Each path below is one point turned by a fixed rotation once a step. After each direction that follows a path, write how fast that rotation turns it, in deg/step (0 if it stays still).
Each turn is a multiple of 5 degrees from 10 to 175, or 0.
Each row of a path follows its step; steps can be skipped.
path 1
step 0: [ 16 -24  14  -7   6  -9   3 -16  13 -12  -9 -11  -1   9  13   7   1   3
   7  12 -11  -8   2 -21   4  -4 -23 -11  -3 -10   7  10 -13  10  -5  18]
step 1: [  4  -6  -6   9 -17  -6  -1   1  27  10   3   2  -9  -3   9  16 -10  23
   0 -17 -11  14   0  16  30   2   8   7   7  -7   4  -6 -10   5   6  -4]
step 2: [ 12 -15 -27  -7  -1  -6  -5  10  -9   1   9  -2   1   0  -1   0   9   6
  24 -21   2   8  18  -8   2 -11  -2 -16 -23  13 -16   4  -7  -4  -4   8]
step 3: [  4  16  -2  12   3  -1  -5  -6   3  -3   3  -3  20  -9 -10   8   6  23
 -20  -5 -17   5   3  -6  -1   2   1  -8   3  12  12  14   3   8  -9  36]
step 4: [  4   0 -13  -1 -12  11  -1 -13  -8  10   3   5 -10   5  31  18   4  -8
   1 -23 -14 -12 -15  -6  -7  10 -17  13  -4  -8  -7   1   8  17  -1  14]
step 5: [-13  -2   4 -12 -24  -4 -18   9   7  -6  -1 -14  19   7   6   7   7  14
  -5 -11  12  -2   2   1  -2 -21 -14   3   1   8   3 -15 -29  15   1   0]
step 6: [ -5 -37  -9   3  17  -1  -5   1  13  -3  -8   9  -8  14   2  10  -4  12
  -7   5 -14 -13   4 -10   9  -4 -16  -7 -12  11  14  15  -3  -3  15  11]
step 7: [  0  -2  -4  12 -10   5   3 -14  30 -12  13   1 -13  -9  -3  16   6   5
   9 -16 -11  17  12   9   9  -3  -5  12  12  -6  -6  14 -13  -5 -20   5]
step 8: [ 26 -23   1  -5   1 -14   2  -5  -7  11  -6 -21  11  -5  11   5  11  24
  18 -10   0   3   6   1  -3   3   3 -10 -15 -12 -17  -1  -6  13  -5  14]
step 9: [  4  17 -18   0  -9  -1  -2  14   9  15  18  -2   9  -5  15   6 -10  15
 -12   1 -17  15   3  -8  13   3   2  -6  -7  15  22  -5  -7   5   6  24]
Speeds:
[ -1   2  -1  -3  -7   4   3   1  -5   1  -3  -1   8 -13   3   2   1   0
   5   1  -7  -1   3   0  -3  -3  -1   2   0   4   2  -2  11  -2   5   3]	60
[ 2 -1 -4  5  4 -4 -1  1 -1  5  5  3 -4  0  0  6 -1  2 -4  2  0  0  0  5
 -2  7  1 10 -2  1  3  3  2  1 15  0]	140
[-2 10  6  2  1  1 -7 -1  1 -2  2  1  0 -4 -1  3 -2  8 -2  1 -1  9  1  8
  0 -4  1  3  6  6  7 -4 -4  2 -4 -3]	175
[-10   9   4   0   5  -1   9   1  -5   4  -4   6   1   2   2   6   5  -1
   1  -8   4  -2  -4  -2  -2  -1   2  -2  -3   2   2   0  -5  -1   2   6]	55
[ 2 -1  9 -1  2 -4  6 -3 -4  3  6 -6  1 -2  8  2  4  1 -3  3 -3  1 -1 -3
 -6  4 -1  7  7 -5 -5  2  1  2 -8  3]	90
[-2 -3 -3 -5 -3  1  3  7  1 10  1 -2  1  0 -2  1  1  9  5 -4  8  0 -2  6
 -4  1 -2 -1  1 -2 -4 -5  1  8 -3 -8]	110
path 2
step 0: [-11   3  -2 -11  -4  -7  -1   9  16  -2   4 -11   9  -1  15  -9   2  -7
   3 -25 -22   1 -12 -32 -12 -25   4   8  -1 -13  11   7   7  -3   5  15]
step 1: [ 10  18  -1   0  17 -13  -4   4   6  20  22   1  -4 -11  -5  -6   2   7
 -12   0   8   2  13  -5   3 -30  -3   2  18   4  -9 -21   4   9  25   6]
step 2: [ 12   2  -3  24  13  -1   6  -3  -1 -18  13 -12  -1   7 -21   0 -10   2
 -30  18  -2  18   2   9 -10   9   0  -2  18  13  -6  -5   3   8 -18   5]
step 3: [  8 -18  -1  13  -9   7   2  -1   9   4   6   1  -7  -6  14  10 -15 -17
   4   0 -22  -2  -7  22   2  17   8 -14  -9   4  -2  -8  -9  10 -20 -31]
step 4: [ -6  -4  -6   3 -12  19  20 -12  -7  15 -17  14   3  11  11 -13  -8  10
  12 -19  12  -6  -2  25   2   7  -2  17  -8  -1   3   4  -3 -13  14 -12]
step 5: [-15  -8   1 -24  14  12 -18  12 -22  -5  -8   6  -3  18 -18   8  13   4
   6  -6  17 -11  -3  -2  17  13   6  14 -10  -2  13   5  -8   6   5  15]
step 6: [-16  11  -6  -7  -5 -10 -11   7  18 -18  -7 -10  15 -13   1  11  -1  17
  13   9   1  -9 -17 -26   9   3 -12  -7 -12  -6 -16   7  -2   5  -7  20]
step 7: [  9  15  -6   0  -9 -29  -1  10  14  12  -4  -7  15 -11  18   8  28  -2
   0   8   8  12  16 -17 -12  -7   2 -10   8   4   8   1   5 -12   7 -10]
step 8: [ 19   6   0  -7   5 -12   0  -9 -24   5  16 -19   0  12  -7  -7 -15 -13
 -12  -8  -1  21   8   2 -15 -20   0 -18  11 -14  -1   6   9 -14  -3  -1]
step 9: [  0 -11  34  21   4   9  20 -11  -8   6  13   1 -22 -11 -14   8 -10 -12
  -3   6 -16  -4  -1   8  14  -5  -3 -16   4   1 -10  -6   8  10   9   3]
Speeds:
[-1 -3 -2 -2  1  2  2 -7 -6  1  0 -5 10 -4 -2 -6  5 -7  0  4 -5  1 -2  5
 -2  1  2 -6  0  5 -6  5 -8 -1  5 -4]	70
[  6   6   2  -4  -3  -1   0  -1   2   2  -4  -7  -2   7  -3   3   2  -3
   4   8   2  -6   0  -8   1  -2   1  -2 -10   0  -1   4   3  -8   3   0]	45
[  4  -2  -2   4 -10   5   1  -3   3  -4   4   3  -1   0  12   5   3   0
  -1   2   0   2  -3  -8   1   2   2  -2   1   7   0   3  -7   1  -5   3]	100
[-2 -1  4  2 -3  5  6 -1  1  8 -2 -4 -2  3 -1  0 -6  5 -6  7 -1 -6  8  4
 -3 -4  8 -4  2 -3 -1 -1 -4  3 -8 -1]	55
path 3
step 0: [ 36  -5   7 -12   8  16  -5 -10  -2  -2  11   4   8 -19   0  -6 -23   7
  -1   3  -1  14   2  -2   2 -17  21  11  -9  22  -1   8  -8  -2  10   2]
step 1: [ -4  -4 -14  -4  -6   4  19  -8   1  21   1  27  -1   9   5  13  21  26
  20  18  -2  -2  -1  -7  -6   3  -5   0   1 -16  -9   8 -17  15   8  -2]
step 2: [ -4  10   0 -23  -9   4 -11 -15  -4 -18   7  -7   3  -1   8   6  12 -20
   7 -10 -16  -4  14   4  17  25  -8   9  -5  23  -6  -5   1   7 -14 -19]
step 3: [  6  -7  -7   3  -7   4  28  -1 -12  -5   8  -7  -7 -13  11 -23 -20 -12
  -5   3   9  -2   8  -8  -1  -9  33  10   2 -15 -11   5   2  -1  21 -15]
step 4: [-14   9 -15   6 -11 -19  -2 -23  23   9  10   7   0   6   4  10  -6  34
  -1  11  10  -9  -9  16  10   9   3  14   3   0 -16   4  -2   1  -9   9]
step 5: [-13  28   4 -24  -7  10  -7  -6  10   3   0  -6   6   5   0 -24  24 -17
  11  -6   6  14   2   6   4  20   8 -16   5   1  14  -9  14  -9  10  -2]
step 6: [ -3  10  -3   1   1   2  11   2   3  21 -20 -12  -1 -18  -1  -5 -24  -9
 -13  19 -10   1  10  -9 -20 -14  19  11  -2   0 -15 -11   7  -4 -26 -10]
step 7: [ -1 -12  -3   7 -16  -6 -17   6  16 -11 -10  18  10 -14  -8   4   0  23
   5  19  25   0 -11  -6  12  12  11 -22 -18  10  -9  15  -4   1   3   1]
step 8: [-10  13   6 -18   9  13  -7   6  -9  15  -2  18  16  31 -11 -19  -3  -3
  -7  -9 -16   1  12  15  -7  16   4  -5 -12   5  -5 -16 -17   6   7   4]
step 9: [  2   5  10  -8  19  16   4  14  16 -11 -10  -7   0 -11  -7  11 -12   0
  14  10  10  -2  12  -6   2 -18  -2  16   6   1 -10 -11   6  19   0 -38]
Speeds:
[  4   3  -5   8   3  -5   0   0   1   1   0   1  -1 -12  -3  -4   1   6
  -1   7  -1  -5   2   4   0  -6  -1  -1   7  -1   3   4  -8   1   1  -6]	120
[-7 -2 -2  2 -4  3  1 -6  7 -5 -1 -1  1  2  1 -2  3  9 -4 -1  2  1  3 -6
 -5 -9 -3  1 -9  0  1  6 -5 -3  3  3]	115
[  4   5  -6   1   1   1   2  -4   3  -5   4   0   0  -3  -7   4  -7   1
   3  -4   4   8  -2   1   6  -1 -10  -3  -3   6  -3  -2   2  -3  -7  -5]	155
path 4
step 0: [-10  -3  -8  -9   1 -10   3 -16  25   5  -2  21 -10 -20  -6   5  -2  -6
   3   8  -4   4   6   7   4 -27  10  -8 -14  -8  16  28 -15  10 -23 -14]
step 1: [-28 -18 -10  14   1  12   2  -1  27  18  -9   1  25 -19  -8  -4  13   1
  -2   8  15   5   4  14 -15  -8   5  17 -11 -11   4  -6  -4 -19   3   4]
step 2: [  8   3 -10 -17  -2 -19  -4 -16  14  12  -4   5 -17 -25   4  -1   5  23
  -2  22  16  15  15   0 -10 -10   6  -3 -13  -5   9  11  -3 -11 -16 -21]
step 3: [  5 -12   8  20 -13  15  -1   2  31   6  -5  21  11 -28  12  -8   9   9
  -3  17  -1   8  -4  12 -12  -1  10  15   5   0 -18   7   2 -15  15   0]
step 4: [ 12  -1 -30 -15  -7 -15   5  -2   9  18  -1   7 -20 -28  12   2 -10   0
  -7   9  11  12  16  -4   0   2 -14  10   1   8   3  24  -2 -16  14  -4]
step 5: [  7 -20   0  13   1  19   8 -11  29  14   2  32   1 -21  10   3  -7 -14
  -5   3 -20   3 -15  13   6  -4  11  -5  -4   2   6  21  -2   3   8  -8]
step 6: [ -7  -6 -30  11   9 -13   5   4  13  27 -15   7   0 -15  -2   0  -4  -8
  -3  -4  18  13   8   3   1   4 -15  10 -17  10  28   2  -4 -19   8   8]
step 7: [ 15  -2   6  17   1   5  -3 -15  27  26   1   9  -3 -11   1   8  -2   4
  -3  19  -4  11 -17   6  -2  -1   9 -15 -18  -5  22  11  -8   2 -23 -19]
step 8: [  0   3  -6  26  -8  -4 -17   9  26  16  -9   4   7 -20  -5 -11   9   4
 -12   5  29   6  -1   4  -8  19  -5  15 -16   9  -1  -2  -5 -12   3  17]
step 9: [ 30  10  -8 -12  -8  -1 -11 -13  20  20  13  -1 -12 -24   9   1 -11  -1
  -6  24  -2  -1  -5  -9  -1  18  -5  -8 -20  -4  -4  10  -1  -7  -7 -19]
Speeds:
[-3 -4  0  1  1 -1  1 -2 -3 -6  4  1  4 -3 -2 -3  3 -3  6  3 -4  8 -5  3
  0  8  5 -7  0  6 -2  8  6  1 -9 -2]	155
[-3  4 -6 -5 -2 -1 -2  5  6  1 -1 -3 12 -3  1 -1  1  1  3 -5  3  6 -2 -4
 -1  0 -1 -8  5  1  2 -4  2 -2  8  9]	155
[  2   1   4   6  -2   7   0  -3  -3   7   4   1   7  -2   8  -4  -2   0
   3   2  -3  -5   2   6   4  -7   2 -10   0   1  -4  -2  -7   2   0  -1]	160
